Where one turn sends some rows of the set: a few examples, then the rows asked:
Q_576: [-0.22  1.13  3.90  1.56  1.51  0.19 -1.86  1.67  0.54 -2.76  0.45 -0.56
  1.13  1.63  0.89  0.20  1.96  0.02]
Q_112: [-3.08 -1.87  3.71  0.26  3.01  0.33  2.09 -0.73  0.31  1.16 -1.70  2.42
 -1.70 -2.47  0.84 -0.58 -2.17 -0.95]
Q_432: [-1.29  1.46  1.76  1.47  3.05 -0.66 -1.37  0.73  2.31  1.80 -1.21 -0.43
 -0.62 -0.45 -0.64  0.22  0.68  2.55]
Q_466: [-3.13 -2.38  3.43  0.60  3.26  1.31  2.18 -1.79  0.74  1.93 -1.89  1.83
 -0.50 -1.75  0.39  0.12 -1.52 -1.06]
Q_200: [-2.21 -2.30  4.95  0.40  4.68  1.62  0.80 -0.87  0.20 -2.82 -0.06  1.37
  0.48 -1.78 -0.53  0.73 -1.74 -0.16]
Q_392: [-0.39  3.49  2.80 -0.46  0.94  1.10 -0.31  1.59 -1.32  1.78 -2.28  2.28
  1.87 -0.02  2.00  1.86  1.34 -0.65]
Q_667: [-2.98 -1.11  5.09 -0.01  3.77  2.24  0.67 -1.75  0.11 -3.03 -0.50  1.28
  0.83 -2.48 -0.58  0.57 -1.03  1.53]
Q_864: [-3.22 -0.25  4.26  1.51  1.58  2.37  2.12  0.56 -1.91 -2.00 -2.82  2.40
 -0.74 -2.10  2.99  0.86 -1.18 -1.38]
Q_976: [-2.55 -0.73  3.96  0.36  2.61  2.27  1.11  0.71 -1.81 -2.89 -2.55  3.28
 -0.93 -1.49  2.68  0.67 -1.85 -1.17]
Q_430: [-2.85 -0.58  4.34  1.37  2.00  2.49  1.68  1.32 -1.47 -3.44 -2.10  3.42
 -0.08 -2.09  2.73 -0.26 -0.17 -0.14]
Q_639: [ 0.57  0.37  4.35  1.28  0.52  0.03 -0.57  1.32 -0.94 -2.42  1.17 -0.13
  1.70  1.19  0.32  0.93  2.13  0.32]
Q_996: [ 0.91  3.16  2.63  0.03  0.66  1.34  0.55  2.80 -0.66  1.23 -2.84  2.31
  1.11 -0.49  1.27  1.15  0.54 -1.28]
Q_721: [ 0.45  0.21  3.77  1.74  0.02 -0.53 -0.62  2.02 -0.43 -2.24  0.56 -0.53
  1.36  0.20 -0.05  1.32  2.57 -0.09]
Q_161: [ 0.74 -0.26  4.64  1.39  0.56 -0.27 -1.15  1.90  0.12 -2.87 -0.02 -0.49
  1.97  0.64  0.43  0.16  1.73  0.79]
Q_91: [-3.22 -1.54  3.72 -1.12  2.46  1.33  1.92 -1.99  0.72  1.68 -1.99  2.34
 -0.44 -1.74  0.72 -0.53 -1.41 -1.14]
Q_251: [ 0.06  3.51  2.03 -0.01  1.17  1.09  1.04  2.47 -1.25  1.61 -2.62  1.85
  0.46 -0.12  1.22  2.41  0.50 -0.38]
Q_40: [-0.96 -0.29  1.32  1.60  1.71 -1.31 -1.22 -0.18  1.43  1.85 -1.55 -0.08
 -0.51 -0.40 -0.86  1.32  0.75  2.89]
Q_593: [-0.50  0.03  4.63  1.01  0.78  0.00 -1.76  1.10 -0.27 -1.68  0.53 -1.08
  2.40  0.49  1.36  1.34  2.59  0.51]
Q_590: [-0.22  0.00  1.58  1.19  2.28 -0.51 -1.11  0.67  1.92  2.26 -2.21  0.37
  0.00 -1.24 -0.93  0.42  0.44  3.26]
Q_638: [-0.21  4.27  2.30  0.29  1.55  1.10  0.06  2.42 -0.30  1.36 -1.87  2.11
  0.13  0.52  1.61  0.36  0.87 -0.99]
Q_440: [-3.38 -1.61  3.57  0.35  2.84  0.78  3.00  0.33  1.33  1.55 -2.68  1.97
 -0.47 -2.47  1.27 -0.16 -1.05 -1.71]
Q_949: [-2.70 -1.69  5.10  1.11  4.10  1.99  1.00 -1.58 -0.70 -3.35 -0.60  1.85
  1.34 -1.09 -0.33  0.61 -1.10  1.04]
Q_261: [-3.21 -0.80  4.32  0.12  1.21  2.91  1.19  0.38 -1.20 -2.69 -2.64  1.64
 -0.80 -1.98  3.36  0.82 -0.78 -1.28]
Q_652: [-1.67  0.91  2.14  1.14  1.96 -0.83 -1.63 -0.06  1.01  2.63 -1.48  0.08
  0.40 -1.63  0.02  1.21  1.26  3.36]
Q_322: [-0.91  0.39  1.40  1.21  1.74 -1.79 -0.67  0.74  0.87  1.36 -2.02  0.50
  0.03 -0.36 -1.22  1.09  1.11  3.59]
Q_174: [-2.52 -2.39  4.02  0.83  4.50  1.63  0.41 -1.52  1.34 -2.48 -1.03  2.47
  1.66 -1.53 -1.12  0.40 -0.68  0.33]
Q_634: [ 0.76  2.44  1.52 -0.29  1.32  1.36  0.80  2.66 -1.07  1.69 -2.22  2.11
  0.95  0.44  0.73  2.04  1.44 -0.60]

Q_638 goes to Q_576
Q_174 goes to Q_440
Q_251 goes to Q_639
Now these:
Q_322 goes to Q_634
Q_590 goes to Q_996
Q_652 goes to Q_392
Q_200 goes to Q_112
Q_864 goes to Q_949
Q_91 goes to Q_261

